In the rows, zero is written as 128.
Where one turn sends some rows of the set: a few examples, then the rows asked
moge: [108 122 101 112 124 116 113 137 146  86 138  92  81 140 134 136 140 119
 124 132 106 136 114 125 124 138 127 122 121 110 146 147  89]
Katur: [120 134 101  96 114 102 135 132 139  92 146  88  74 133 118 122 127 121
 124 129 101 134 102 149 126 102 126 124 115  94 123 140 101]
nedok: [110 147 118  86 105 133 124 122 128  94 131 105  95 142 124 146 144 114
 122 130 115 118  87 104 106 143 157 117 141 109 132 130 107]
gaf: [123 138 136 114 118 129 120 119 119 119 126  81  90 102 127 123 153 123
 100 142 111 128 110 123  89 105 161 128 110  96 113 105 124]
faku: [124 134 113  95 100 143 107 139 111 117 129  94  87 126 141 122 125 129
 116 132 108 107  84 150 136 138 140 114 128 108 109 126 121]
loku: [ 97 134 118 101  99 139 119 127 105 112 155 117  83 118 122 141 158 129
 126 130 128 103 101 113 112 123 146 126 129 109 150 133 109]
Sibip: [121 129 120 113 129 143 112 118 112 103 144  97  92 116 123 123 121 123
 105 145 106 129 107 106  89  99 145 130 102 109 110 107 119]
guf: [123 136 101 107  97 104 139 116 136 112 149  87  94 133 132 120 145 120
 102 129 105 128 118 147 134 126 133 119 120  84 125 142  90]
dos: [118 141 125 141 128 123 128 130 147  81 122 116  58 114 122 130 130 124
 113 130 114 122 130 123 109 117 148 118 121  96 130 114 103]
luz: [122 134 108  87 105 153 119 134 114  93 139 107  99 122 121 110 136 127
 129 131 107 123  74 149 123 126 133 115 135  97 113 119 112]
zaduf: [122 129 129 118 117 142 122 122 122 103 151  87 103 114 141 129 143 125
 102 142 103 126 116 118 105 121 165 102 101 115 110  96 124]
mot: [125 129 128 123 114 137 121 122 119 103 145  88 105 109 136 128 149 123
 105 143 107 127 113 117 105 118 169 106 100 115 109  98 125]
todim: [121 138 115 128 129 126 140 116 146  93 123 112  78 124 127 147 136 136
 111 136 114 117 139 123 117 124 165 129 122  97 121 116  98]
Pediv: [121 135 131 113  97 125 134 146 109 104 148 122 100 125 127 120 158 115
 104 159 118 133 127 145 103 119 150 100 130  86 130 125 121]
falez: [113 137 130  95 113 127 118 134 120  97 121 107 105 140 112 121 128 117
 117 164 131 126 110 147 102 103 160 118 127  80 115 137 116]
vivel: [125 131 119 118 128 136 112 121 106 101 142  95  95 111 125 129 129 122
 107 148 107 132 107 109  91  97 149 128 102 110 109 106 120]
duda: [139 121 133  96 120 133 104 143 127  91 142 120  83 137 157 118 144 137
 110 122 118 117 107 123 131 127 140 109 116  83 146 145 108]
sak: [137 123 117  79 120 133 118 141 134 100 147 119  82 136 147 128 155 142
 114 128 122 116 112 121 119 128 146 119 120  69 132 151 111]
supir: [128 132 110  91 103 143 130 140 102 125 143 112  85 118 134 118 149 129
 113 133 100 119  93 146 125 128 127 129 139 104 121 121 116]
Liro: [101 124 108 114 110 114 118 138 139  88 145  86  76 123 144 140 153 133
 131 132 112 130 122 144 116 139 130 110 117  99 154 148  97]
Lotoz: [117 141 111 140 116 127 126 116 133  83 136 116  71 111 133 143 127 142
 117 139 122 113 137 127 104 122 154 114 111  89 125 124 103]
dufo: [138 120 129  79 128 133 118 148 133  86 135 115  79 149 146 128 138 141
 123 125 108 122 104 123 122 114 149 122 125  87 137 144 111]
furo: [121 126 130 118 112 120 110 154 105 106 132 117  91 149 132 125 120 108
 100 163 115 124 122 131 124 115 150 112 122 114 121 130 122]
fosip: [101 147 132  95 120 114 107 139 121 105 133 103  65 123 139 152 145 114
 119 134 120 109  85 127 121 126 143 108 128 118 143 124 119]
funes: [120 137 139 107 121 136 124 119 125 123 129  80  86 101 127 120 150 124
  97 139 110 126 110 128  93 105 157 126 109  94 118 104 121]
Raz: [100 125 104 103 118 122 120 122 139  95 134  85  89 132 132 139 146 135
 130 132 114 130 120 138 118 130 136 138 123  93 153 154  84]
Damor: [116 127 110 120  94 113 125 127 121  91 155  87  91 136 136 119 120 132
 122 121 102 121 115 150 141 113 134 112 106 106 135 141  96]

dufo moves to duda
guf moves to Katur
Now these:
Lotoz moves to todim
Sibip moves to zaduf
faku moves to supir
Pediv moves to falez
vivel moves to mot
loku moves to nedok
moge moves to Liro

Where one turn sends some rows of the set: a few examples, then the rows asked
Topep: [112 135 125 136 116 128 130 151 121 129  96 125 146 114 123 124 135 133
 127 124 146 120 157 141 133 161  98 104  97 115 108 113 140 145 118  98
 110 130  81 156 141 135 109 146 144 119 132 120 128  89  96 125]
mavos: [104 129 114 119 119 130  93 164 126 132 104 140 132 159 157 124 151 136
 155 116 122 130 158 158 145 134 128 140 122 132 127  97 118 140 108 112
  96 139  89 143 134 120  93 132 152 131 140 113 113 111 116 113]
zudo: [133 139 131 142 112 131 116 166 117 116 111 146 137 138 162 110 145 126
 115 127 126 125 159 152 110 139 126 136 131 118 106 113 138 123 157 107
 116 140 125 145 130 126  88 163 128 129 121 130 118 116  88 111]
fala: [109 134  98 143 110 133 108 152 125 139 116 147 121 141 165 122 133 127
 136 130 149 128 152 145 133 147 128 121 148 123 127  98 132 123  99 121
  99 126  75 144 152 126  99 139 142 135 134 125 128  89  90 118]
noko: [128 138 141 153 135 119 108 174 163 117 111 137 157 134 150 108 170 124
 106 123 149 128 156 141 139 120 144 128 138 122 103 114 116 127 129 106
  95 126 105 141 159 138  97 118 137 136 120 122 127 103  95 117]
gep: [124 144 139 154 135 123 113 150 141 132 131 146 135 117 155 112 133 120
 121 127 145 121 159 142 118 122 116 117 130 117  90 114 132 140 100  96
 101 117  91 139 141 141 123 131 122 135 109 152 116  86 100 134]
fer: [142 135 126 137 144 128 129 152 129 144 119 148 144 138 131 130 143 139
 147 118 135 148 150 153 139 154 108 123 133 124 106 123 135 137 126 122
 107 129  91 139 137 161 113 124 112 141 110 113 109 102  91 112]
Nafu: [138 137 146 125 136 128 114 175 131 137 102 144 136 117 152 116 159 123
 129 124 121 127 168 128 142 149 122 140 134 125 131 118 139  90 116 104
 114 142  96 137 137 113 110 127 150 127 142 118 134  98  66 129]
zudu: [139 169 125 146 128 114 126 165 143 110 120 142 150 129 144 113 124 111
 108 132 136 114 168 170 142 128 124 103 149 113 101 122 124 120 111  90
 111 134 121 141 151 114  91 135 133 141 141 111 129 100 101 119]
Guri: [148 130 131 149 145 134  91 167 140 115 108 140 142 128 138 116 143 124
 112 120 145 108 169 147 138 127 108 100 139 118 105 123 116 134 104  91
 130 139 128 101 147 139 115 134 137 130 121 134 124 104 116 126]
lup: [137 138 145 130 134 103 121 172 106 119 107 153 122 119 145 133 141 131
 146 118 123 105 150 182 148 151  98 132 117 122 118 128 131 118 102  94
 110 135  95 156 142 129  92 141 132 130 121 109 127  92  98 110]
mav: [120 139 107 113 126 134 102 157 121 114 106 144 121 138 155 116 134 107
 146 128 142 109 180 138 148 138 121 120 131 116 128 108 118 133 102 117
 107 154  97 119 137 117  92 158 158 129 153 125 135 121 104 113]
tosiv: [123 132 113 133 135 116 110 168 126 135 104 146 118 137 147 131 142 131
 158 115 144 125 158 144 135 116 124 114 144 118 125  98 122 129  79 105
 105 134 105 128 175 129 124 144 142 136 126 112 134 109 106 122]
nelu: [142 149 141 121 131 116  99 145 134 123 120 135 158 154 156 107 134 112
 123 128 135 128 156 156 134 120 113 114 123 128  99 135 128 151 121  85
 100 154 113 110 112 126  93 147 142 122 134 124 113  97 117 112]
Sise: [125 118 140 130 142 124 122 172 118 131 107 150 144 122 119 140 137 120
 129 124 122 132 158 148 113 163 126 134 116 120 114  94 128 134 144 111
 100 148  97 131 128 121 114 125 155 127 144 113 123  98 112 136]
Rez: [136 122 108 133 135 116 107 149 127 138 101 156 141 130 135 110 141 134
 141 137 127 141 156 128 150 162 109 137 128 132  93 113 126 123 118 118
 135 152 107 161 116 135 113 130 130 124 133 129 112 116  97 124]
Mito: [126 133 135 129 133 119 122 151 109 125  98 140 154 135 155 120 139 101
 136 140 141 119 157 151 136 156 119 132 138 130  90 126 126 122 105  92
 112 150  99 140  89 131  95 126 134 119 158 129 103 109 112 120]
rike: [138 152 122 135 129 111 120 170 133 133 106 134 146 138 156 110 144 112
 130 116 121 119 154 140 124 116 116 128 119 128 110 112 133 121 121  90
 106 137 157 144 125 123  93 122 143 132 142 134 138 108 120 112]
sogi: [117 116 124 130 131 128  97 167 134 140 115 144 143 138 152 109 141 119
 124 132 129 148 145 169 122 147 113 123 122 119 108 109 141 139 121  94
 113 151 112 145 151 132 115 122 132 156 103 127  92 101  98 123]
nulom: [151 147 143 113 146 120  99 162 117 123  77 150 135 140 130 132 149 128
 112 124 149 121 171 162 137 161 128 126 149 122 111  94 128 128 124 111
  93 134  99 133 148 112 108 149 125 116 125 101 126 114  95 105]
Led: [136 144 130 118 140 111 137 145 138 122 105 127 138 114 145 115 143 127
 127 117 165 122 169 134 145 139 105 104 137 126 104 120 136 110 107 112
  96 120  95 112 143 162 116 126 121 139 112 133 117 107 101 113]
Dogi: [133 126 109 121 125 118  89 143 145 136 114 126 133 136 150 103 125 112
 113 137 120 130 177 143 130 141 109 134 124 124 112 107 119 120 130 111
 110 142 118 133 117 123  88 134 127 131 137 149 100 104 102 133]
Zikim: [133 136 143 110 152 116 115 172 122 102  95 135 154 124 160 120 146 123
 132 127 132 124 178 151 141 145 130 106 143 128  96 127 126 105 107  95
 108 140 107 101 130 137 121 124 129 127 140 116 108 114 127 114]
Nalil: [122 132 121 112 127  75 113 156 138 127 106 140 126 118 130 120 134 109
 115 143 127 121 155 130 135 163 131 129 117 117 106 116 144 125 103 107
 100 138 116 123 131 134 114 142 156 116 153 116 125 103 119 126]
diluf: [123 143 133 140 115 125 120 164 118 110 120 141 125 142 162 129 150 122
 143 115 143 118 160 147 124 124 131 119 142 140 134 114 125 148  93 108
  97 133  89 101 140 135  98 141 146 112 140 119 141 113 112 115]
volaz: [112 143 144 120 139 109 122 149 130 134 102 118 141 140 152 121 144 108
 124 109 128 123 162 151 153 161 118 116 123 148 107 108 148 135  90 109
  83 133 113 147 137 126  96 125 127 105 145 107 136  99  84 122]
nanar: [128 116 133 138 137  96 128 161 129 132  91 138 144 137 129 136 142 117
 119 138 151 117 169 171 134 136 121 120 133 114 126 127 146 120 119  92
 101 123  90 108 130 139  92 151 141 113 136 101 116  84 111 113]
Dipi: [147 137 130 126 136 108  98 153 123 124  97 146 126 127 159 118 144 127
 132 130 151 106 141 130 144 159 125 142 117 114 116 116 134 121 119 108
  91 115 105 137 137 146 106 116 134 107 128 136 162 100 105  98]
Kuloz: [118 130 129 138 138 118 105 160 135 127 111 125 136 136 158 117 140 105
 126 128 134 113 162 151 142 137 116 128 115 107  85 115 125 145 123 119
  98 125 129 168 161 151  95 153 126 148 117 123 121 114  89 115]
Kov: [135 123 135 144 157 119 108 165 140 130  95 131 142 130 147 131 143 148
 130 131 128 137 182 115 139 147 110 113 110 105 117 118 135 116 115 105
 104 116  98 128 148 144 115 142 154 119 129 105 129  78 116 108]

Guri moves to nelu
noko moves to zudu
Sise moves to Topep
Now these:
Dipi moves to nulom
Led moves to Zikim
mav moves to mavos

Where one turn sends some rows of the set: a few examples, then the rows asked
zib: [139 123 150 142 149 134 128 135 122 145 130 130 156 119 130 134 144 139
 121 125 124 132 102 119 122 142 111 128 129 121 120 125 156 109 124 117
 142 124 131 149 127  99 143 133 134 139 129]
tov: [155 120 142 124 111 139 112 136 127 123 133 113 150 123 116 114 142 121
  90 122 147 131 106 168 106 129  93 115 127 118 118 122 124 133 135 107
 113 113 161 147 120 118 137 132 128 126 132]
Fedu: [128 116 128 128 105 125 116 145 151 144 116 105 139 136 130 139 121 128
 101 116 141 141 107 144 127 132 126 117 146 116 133 109 149 116 153 119
 114 120 146 108 131 111 126 145 138 137 108]
topem: [149 124 123 112 153 146 124 146 125 115 141 119 111 129 129 146 117 126
 136 108 149 151 127 130 119 114 126 131 119 117 109 125 132 136 125 134
 122 117 145 163 109 119 123 129 140 116 125]
rativ: [141 130 143 114 121 127 113 117 130 149 116 130 144 158 131 129 142 123
 113 119 132 141 135 126 126 153 115 114 137 148 133 133 114 113 120 131
 148 122 140 122 139 130 112 127 121 125 112]
zeri: [131 134 132 104 132 150 117 150 148 112 150 126 138 150 136 147 127 121
 140 110 137 139 145 146 126 131 108 106 139 123 117 114 127 115 120 128
 115 128 141 143 138 149 126 137 134 127 108]
zaka: [144 146 137 110 122 169 118 145 139 117 107 107 125 144 121 138 124 127
 111 113 138 126 111 126 134 128  94 112 125  97 107 126 120 114 132 127
 121 142 141 163 141 152 131 130 137 135 122]
Pugaz: [143 116 123 128 109 135 133 138 134 116 143  98 142 127 127 139 128 126
 116 110 134 131 128 132 117 129 121 104 127  97 124 122 151 117 144 110
 111 142 164 146 124 144 155 157 114 141 115]
suk: [163 115 129 136 139 137 122 117 136 131 131 114 145 136 124 128 137 131
 119 124 131 124 107 141 100 146 111 129 135 144 137 120 141 115 126 128
 139 100 113 143 130 126 119 139 129 134 139]
faka: [131 140 145 119 120 134 149 139 136 125 133 130 151 137 121 147 147 123
 113 114 132 118 108 165  85 135 125 121 132 104 114 125 130 116 127  95
 134 135 135 144 128 144 120 128 129 124 122]
foli: [133 139 141 116 111 132 124 144 109 135 121 111 133 116 140 128 152 120
 107 132 161 114 131 126 108 126 124 135 115 137 124 133 127 116 135 122
 137 132 156 128 124 144 102 130 123 125 136]
romug: [139 117 134 118 158 141 126 129 130 145 137 115 131 129 130 138 135 149
  98 123 150 124 106 128 106 133 121 126 111 127 128 146 144 105 135 122
 146 133 112 143 141 123 126 146 122 119 128]
Gunar: [131 137 129 117 122 147 104 127 156 137 103 114 135 133 129 148 138 142
 109 123 135 122 106 149 133 122 102 115 117 124 134 118 135 112 139 125
 145 128 169 136 119 122 146 117 122 102 113]
Nena: [162 124 138 127 126 142 135 126 155 118 134 117 135 113 117 127 123 112
 113 114 129 124 143 136 115 130 111 111 112  96 120 107 140 107 116 105
 108 139 148 149 114 147 120 146 131 137 103]
Goz: [156 136 122 146 137 125 137 130 123 110 131 129 126 126 133 134 130 122
 113 124 150 150 132 119 119 129  91 109 108 127 119 138 130 120 121 127
 106 127 151 157 133 145 120 135 148 123 144]
dibu: [162 136 133 117 140 122 135 131 128 149 130 131 118 117 135 136 131 107
 110 106 150 124 148 140 116 120 120 127 116 129 100 128 129 131 117 103
 119 144 143 144 140 127 124 113 109 125 126]
Modin: [140 121 137 121 105 138 107 138 153 154 113 108 137 118 144 121 138 130
  96 122 128 122 120 143 105 144 140 116 130 111 135 119 125 114 127 111
 124 123 156 129 137 140 132 145 129 130  95]
Vila: [154 152 124 118 141 157 121 116 120 111 142 100 134 120 129 155 132 131
 117 125 126 141 121 115 135 133 106 128 131 127 120 133 133 119 134 144
 128 129 173 162 128 135 136 134 123 128 127]
sadog: [124 139 131 118 115 120 137 113 122 137 106 121 125 140 117 165 125  98
 123 125 124 138 103 134 102 146 116 128 117 112 120 125 151 128 120 122
 123 134 152 116 125 146 120 139 130 116 113]
Lenok: [136 138 157 123 132 160 142 128 167 135 142 123 137 146 120 160 128 137
 114 131 133 114 126 138 117 135 113 119 130 106 106 101 143 124 144 123
 132 132 129 124 143 121 110 123 137 137 124]
nuvu: [143 126 137 153 101 130 127 134 157 127 108 145 133 128 134 141 135 151
 111 125 143 133 119 148 135 139 106 107 105 140 139 129 131 132 131 136
 127 128 152 145 139 128 137 133 131 136 104]
vifad: [157 128 141 120 112 113 120 122 120 116 129 102 133 137 128 142 131 123
 108 121 145 135 117 115 118 144 117 117 125 142 114 113 129 138 137 115
 109 140 153 143 134 139 123 125  90 133 147]
Futo: [158 131 125 120 141 138 129 114 138 142 133 117 133 134 124 153 133 116
 112 109 132 162 113 127 133 128 121 121 134 119 101 100 136 146 132 138
 124 152 136 145 125 120 136  99 112 139 125]
Bifes: [140 143 129 133 129 148 145 133 129 159 120 133 131 105 132 141 144 118
 110 125 148 141 128 139 121 115 122 139 118 121 108 116 149 131 127 145
 142 132 142 128 125 128 117 106 151 137 119]
Gali: [167 125 155 104 138 132 125 132 134 133 139 123 116 123 116 143 127 130
 104 137 135 137 144 133 116 135 118 112 138 115  96 145 152 129 128 132
 125 102 131 132 128 114 142 135 142 128 131]
Zoka: [140 110 109 108 149 136 128 122 137 124 122 115 127 106 146 150 127 117
 128 117 119 130 120 135 121 135 110 129 117 115 134 123 128 135 132 142
 119 135 172 125 127 126 118 138 112 108 130]
toduv: [139 125 136 110 111 143 127 124 125 139 100 111 130 157 132 144 135  82
 109 125 130 138 117 115 114 131 118 128 124 107 119 145 138 140 127 130
 139 135 142 140 133 130 121 138 132 147 100]
Nube: [147 131 160 124  97 150 127 131 138 140 141 126 148 169 137 131 141 128
 101 118 144 127 102 128 102 126 113 115 142 113 116 127 144 131 149 117
 125 131 140 150 146 133 132 141 133 143 125]
lelum: [142 113 153 127 133 144 112 136 151 122 151 126 154 127 131 137 142 136
  95 130 144 143 120 149 144 126 107 107 124 114 120 125 137 139 157 137
 122 143 157 144 134 101 125 137 123 147 128]
nor: [138 145 140 125 115 125 135 147 142 112 122 137 139 141 118 155 107 132
 119 104 138 141 115 142 124 125 111 121 122 110 108 122 158 119 121 125
 116 120 160 159 150 156 135 137 140 128 130]
didez: [129 123 135 115 132 131 130 131 128 158  75 121 119 142 131 139 136 122
 113 129 143 129 108 139 120 133 118 106 117 124 118 142 133 123 132 126
 147 131 127 141 128 131 124 109 127 122 130]
gof: [128 125 136 128 118 134 121 121 136 143 127 126 116 150 138 157 125 109
 139 126 126 123 147 117 123 147 123 125 118 110 128 126 139 144 126 130
 130 136 142 112 143 131 107 140 131 133 108]
sanu: [143 117 142 114 123 126 113 149 154 119 112 137 135 144 119 128 136 124
 109 110 149 152 116 152 127 114 114 117 119 136 127 123 113 119 137 122
 148 115 145 138 117 116 118 140 127 118  93]
ligo: [152 124 136 123 140 141 122 127 158 135 145 130 132 109 118 142 133 150
  95 118 135 125 122 181 111 133 122 125 105 105 119 121 130 135 131 133
 123 133 155 139 131 129 121 126 126 111 132]
regir: [164 118 123 118 124 143 128 125 159 127 136 113 129 143 118 140 113 123
 110  95 138 132 122 134 127 113 116 119 127  87 122 116 160 111 146 137
 107 149 145 143 113 130 122 145 130 132 122]
Vepo: [154 109 119 112 128 129 130 126 122 120 119 126 139 122 134 126 118 102
 103 101 137 161 105 126 112 130 105 141 114 118 133 125 131 141 112 126
 115 126 166 141 120 115 123 142 133 116 115]
latop: [147 111 122 133 135 144 131 122 130 126 119 114 128 106 150 132 119 111
 108 130 137 142 122 115 141 127  92 123 107 121 135 129 137 155 138 128
 118 140 158 142 148 119 122 144 129 138 113]
peb: [126 135 150 126 118 126 131 122 123 149 109 130 129 133 119 156 113 141
 125 124 135 146 110 140 135 148 130 127 127 148 123 120 156 139 127 125
 145 116 141 134 137 121 130 125 123 133 103]
zal: [138 126 140 126 125 127 125 134 169 145  98 130 141 113 134 140 132 121
  91 121 127 132 106 153 128 130 133 117 127 105 133 124 145 107 136 126
 119 145 138 132 128 128 101 136 141 143 102]
moked: [165 143 146 112 137 134 102 108 119 135 144 121 128 129 128 134 143 132
 112 134 122 151 114 143 121 138 121 106 151 110 120 144 147 137 133 126
 132 139 131 151 119 140 140 139 142 120 130]
Mubo: [137 127 136 124 107 137 122 127 122 130 137 112 143 137 130 139 145 131
 113 129 147 162 105 118 117 136 130 133 131 139 126 100 139 140 144 158
 133 129 144 125 115 140 109 127 132 138 128]
Pev: [150 136 136 123 130 122 121 125 120 102 129 116 131 123 111 150 130 140
 100 135 137 131 132 140 125 155 123 108 133 106 125 151 141 130 124 110
 128 131 124 138 119 123 123 126 142 134 151]

vifad moves to Mubo
faka moves to tov
Gali moves to romug
Now these:
sanu moves to zaka
Fedu moves to regir
gof moves to Zoka
peb moves to topem

